Small tables with named rows and columns. After each table, cells are looked up by row and column.

gunas =
|  | zuko | takose | dos | zemazu | gik | vil | vudu | vepo | dok |
|---|---|---|---|---|---|---|---|---|---|
| bunivi | 0.188 | 0.568 | 0.554 | 0.345 | 0.603 | 0.285 | 0.634 | 0.298 | 0.492 |
| kugag | 0.513 | 0.116 | 0.270 | 0.608 | 0.220 | 0.185 | 0.254 | 0.595 | 0.578 |
| tubebo | 0.622 | 0.421 | 0.446 | 0.318 | 0.396 | 0.431 | 0.437 | 0.204 | 0.431 |
| lobitus | 0.624 | 0.695 | 0.637 | 0.559 | 0.264 | 0.533 | 0.544 | 0.167 | 0.518 |
| zufuvoz | 0.333 | 0.359 | 0.544 | 0.541 | 0.227 | 0.318 | 0.470 | 0.508 | 0.456 |
| lubi | 0.556 | 0.713 | 0.540 | 0.577 | 0.454 | 0.533 | 0.474 | 0.086 | 0.625 |
| nam | 0.569 | 0.361 | 0.695 | 0.488 | 0.199 | 0.489 | 0.535 | 0.447 | 0.394 |
| lem | 0.471 | 0.345 | 0.672 | 0.546 | 0.244 | 0.493 | 0.517 | 0.616 | 0.369 |
| gim | 0.353 | 0.249 | 0.793 | 0.560 | 0.477 | 0.371 | 0.448 | 0.703 | 0.486 |
| mel | 0.222 | 0.735 | 0.249 | 0.332 | 0.527 | 0.120 | 0.610 | 0.302 | 0.482 |
| desu | 0.293 | 0.085 | 0.245 | 0.540 | 0.397 | 0.198 | 0.394 | 0.484 | 0.561 |
| bif | 0.432 | 0.139 | 0.461 | 0.318 | 0.735 | 0.200 | 0.481 | 0.124 | 0.413 |
| bor | 0.615 | 0.549 | 0.189 | 0.350 | 0.277 | 0.305 | 0.472 | 0.453 | 0.432 |

gim, dok => 0.486
lobitus, dos => 0.637
lubi, vepo => 0.086
bor, dok => 0.432
mel, vil => 0.120
bunivi, vil => 0.285
mel, vudu => 0.610
kugag, vudu => 0.254
lobitus, zuko => 0.624
lem, gik => 0.244
zufuvoz, takose => 0.359
zufuvoz, dok => 0.456
nam, vil => 0.489

Table lito
fields: zevat, pon, ralune, giz, koz, kis, raz, fut, miz
gal: [-0.323, 0.665, 0.194, 0.530, -0.740, 0.014, 0.204, -0.273, -0.559]
telized: [-0.341, -0.341, 0.600, 0.045, 0.009, -0.320, -0.214, -0.180, 0.905]
mevoli: [0.505, 0.053, 0.033, -0.319, -0.653, -0.303, 0.037, 0.639, 0.011]
dil: [0.142, 0.097, -0.392, 0.214, -0.752, 0.109, -0.361, -0.275, 0.547]

giz of mevoli = -0.319
kis of telized = -0.320
pon of telized = -0.341
fut of mevoli = 0.639
koz of gal = -0.740
miz of dil = 0.547
fut of telized = -0.180
ralune of mevoli = 0.033
raz of telized = -0.214
Which row has the largest raz? gal

zages =
	livu	sifaz
dol	1	36
luvadel	8	14
tevef	26	88

dol, sifaz => 36
luvadel, sifaz => 14
luvadel, livu => 8
tevef, sifaz => 88
tevef, livu => 26
dol, livu => 1

sive =
         sutur  vabu  sesuzo  bogubem  finu
bisas       98   119     138       79   158
lasi       132   106      28      159   165
dif        131   127     140      134    87
dutuzo     106   130     186       82   107
suro       105   106      57      108   200
zir        110   126     161       94   116
zuduri     117   112      75      124   162
kude       132   114      68      150   137
kobane     115   137     214       91    67
gev         91   124     169       62   150
betazos    141   129     143      149    64
bav         94   114     116       78   181

kobane, sutur => 115
dutuzo, bogubem => 82
suro, sesuzo => 57
lasi, finu => 165
betazos, sesuzo => 143
kobane, vabu => 137
suro, vabu => 106
dif, finu => 87
dif, vabu => 127
bisas, sesuzo => 138

seke:
|  | ner | tezika | rodurel | dokebad | gefo | nabe | rolubo | tigufom | sev | bosek |
|---|---|---|---|---|---|---|---|---|---|---|
| suvab | 166 | 105 | 117 | 192 | 34 | 112 | 115 | 71 | 113 | 80 |
| sagede | 78 | 101 | 175 | 116 | 150 | 141 | 94 | 171 | 83 | 173 |
| belot | 182 | 154 | 186 | 142 | 162 | 232 | 119 | 95 | 121 | 97 |
| fek | 70 | 122 | 198 | 161 | 133 | 184 | 190 | 145 | 89 | 162 |
| napim | 176 | 208 | 177 | 190 | 108 | 191 | 119 | 135 | 163 | 120 |
| dudoga | 40 | 148 | 136 | 139 | 188 | 32 | 129 | 140 | 125 | 154 |
| zib | 80 | 75 | 164 | 110 | 144 | 162 | 193 | 142 | 40 | 125 |
| nad | 205 | 94 | 129 | 160 | 140 | 130 | 57 | 190 | 100 | 145 |
| gupudo | 33 | 156 | 82 | 149 | 146 | 64 | 209 | 137 | 120 | 124 |
| zibalo | 165 | 186 | 158 | 160 | 157 | 184 | 103 | 98 | 117 | 74 |
| tosogag | 71 | 84 | 92 | 129 | 113 | 136 | 93 | 94 | 149 | 148 |

gefo of tosogag = 113
tezika of suvab = 105
nabe of napim = 191
gefo of napim = 108
nabe of belot = 232
rodurel of dudoga = 136
rolubo of zib = 193
ner of napim = 176
rolubo of dudoga = 129
dokebad of zibalo = 160

